One turn sends every row of this set to another row. A few are shown first. Where does it send the rows asked after them?
bop: [-16  16   3  -9  17 -12  10 -26  14  -6   2 -16   4 -15   2 -33   2]
beno: [ 18 -11 -20  -7   8  21   0  11 -21  14 -10  27   0  -4 -27   9   6]
Nas: [-12   2  10  14 -18   5 -31  21   4   7  -1   9 -24  -2  10 -19 -13]
mib: [ 12 -22  -7 -19  11   0  -4  -8 -25  25 -14  19   7 -27  11 -10   7]
rif: [-13  12   1  19 -13 -17  33 -12  15  15   0   8  -4  13 -10   6  12]
Dukiz: [  4   3 -15 -28  23  35   3   4 -17  17  -3  -4  16 -16  -6  14   3]
tesi: [-17   5  -3  -8  13 -10  13 -22  28   1   3 -17   2  12  -3 -27 -16]
lis: [-18  10  18  15 -14  12 -16  20   0  -4  -2  14 -22 -13  -2 -25  11]
rit: [ 13 -20 -11  -9  15  17   0 -12 -15  29 -10  16  10 -29  12 -18  15]
Beme: [ 13  -1 -10   1  13  32   6   6 -26  16 -18  24   7  -3 -24   1  10]
gik: [-29  -6   7  14 -14  15 -10  10  17   3  18 -11 -13   5  19  15 -13]
periv: [-14  12  20  10 -14 -22  19 -13   6  12   3  -5  -3  20 -22  -9  -2]
zubun: [ -5  11 -10  17  -6 -25  17 -18  10  15   5   4  -4  28 -15  -5 -11]
kaso: [ 12 -25 -11   4  11   4   9 -18 -27  17 -13  13  14 -15  10  26   1]
vop: [-26   6  -6  17   4  24  -3   3  19 -15   8 -15  -6  -7  19  21  -8]
gudo: [ 11 -18  -3   9   6  16  13 -18 -26  27  -4   6  17 -21   7  25  14]
Pul: [-15   2   4  24  -4  12 -24   3   5 -11   5 -17  -9  -1  19  16 -27]
Rumov: [-21  -5  20  24  -6  13 -25   4   2 -11   4   3 -18  -2   4 -29 -10]
bago: [ 12  -5 -17 -27  22  24  -7   2 -23   4   1  -3  11 -20 -15  15  -3]
Bizi: [-10  18   0 -13   8 -26   0 -23   4   7  13 -20   2   3  -8 -27 -14]

zubun moves to Pul
Rumov moves to periv
Now these:
rit moves to Beme
lis moves to rif
beno moves to kaso

One turn sends every row of this set to another row. A few are shown first. Where does it send the rows asked after them?
rivuz: [  5  -5 -13  -4   6   9   1 -28  14 -25 -10  -2  25  21 -15]
luvup: [ 11  -8 -12 -34   2  24  -8 -16  28 -12  -6  -5  -6  -1  13]
zovi: [-15  13   2   8 -15 -16  12 -15 -13 -25  -1  14   9  -5  -6]
femig: [ -4 -15   6 -39  23 -18  10   2 -23  -9 -25   1 -13  11   9]
Tigip: [ 15 -21  -1 -22  12 -22 -25  -7  -8  -7  -5 -22  16   1 -24]
Gezo: [  5  15   9   9 -14  -5  -2 -41   2 -10   4  -8  13   6 -12]
zof: [ -3  -7   1 -27  -6  15  13   6  -4  28  -7   8 -34   8  -7]
buni: [ -8  14  10 -17  -6   0   4 -17  32  19   4 -11 -21   2  -1]
Nal: [ 15   1  -4 -17 -11 -18 -20  30  -9  20   3  -2  -4  24  -3]
geno: [ 34  14   4  -8  -2  17 -19 -36  -5  -5   8   3   5  14  -5]
denut: [-10 -23   9   9  17   0  -2  -6  31 -11   5  -3  12  -9  12]
morov: [  1  -6  19 -14   1 -25 -12 -11  15  10 -15  -9  16  27  27]
buk: [  2  14  -9  -7   2  -4  15   7 -26 -15  11  36   0   5  -2]
deva: [-18 -26  -5 -22  -2  -5   5   1  20 -15  -4  16 -25   8   4]
nur: [ 31  13  -7  -8  11  24  -3  -4 -23  -5  13  23  -7  12  -1]
kat: [-24   3  23  -7  -4   3 -10  -8  -8  10 -12   3 -22 -27   5]
modif: [  6 -24  -7 -11  21  35   9   0   2  12  13   8  13  -7  17]
vibu: [-11  19 -14   7  -9  -4  16  -5  17 -11 -16   3  -6  23 -11]
Tene: [  5 -10 -30   2 -10 -16 -16  20  -5  -5 -27  -1  -9   3   1]
Bogaz: [ 18  -3  -4 -18  35  -2  14  -3 -13  35 -21  -1  -1  18   5]
Mavi: [ 18 -12   8   2   6   4 -24  15 -27   6   3 -28  -5   5  -6]
nedep: [ -9  29   9  -2  -9   1  -6  13 -18  -6 -19  17 -22  14  -4]
tegod: [ 22  -5   0  -3  16   5 -18 -17  -1  12 -41  -9   4   8  29]
neku: [  5 -18 -23  12   9 -23   4   3   6  11  -4 -15  12   3 -19]
Tokom: [ 10  -2  25 -18  11   6 -19  -7  15  16  -3  -4  35 -17   3]
Zos: [  5  16  26 -12  12  11 -18   6 -35   9   3  22   7  19  -9]
morop: [-14 -14  15 -33   8   0  -5   0 -12  17   6  30  14 -17   5]
fazi: [ 14   3  18 -27   1  28 -12   0 -16  26 -22  -4  -5 -17  -1]
Kuz: [-18 -16  20   3  11 -16  15   1  -9  -5  -8 -20  -9  17  23]
nol: [ 14 -12  12   3  24  25 -13 -19 -20  -7   1   3  29  15 -13]

morov moves to tegod
kat moves to buni
Now these:
Mavi moves to Nal
Tokom moves to fazi
rivuz moves to nol
Gezo moves to geno

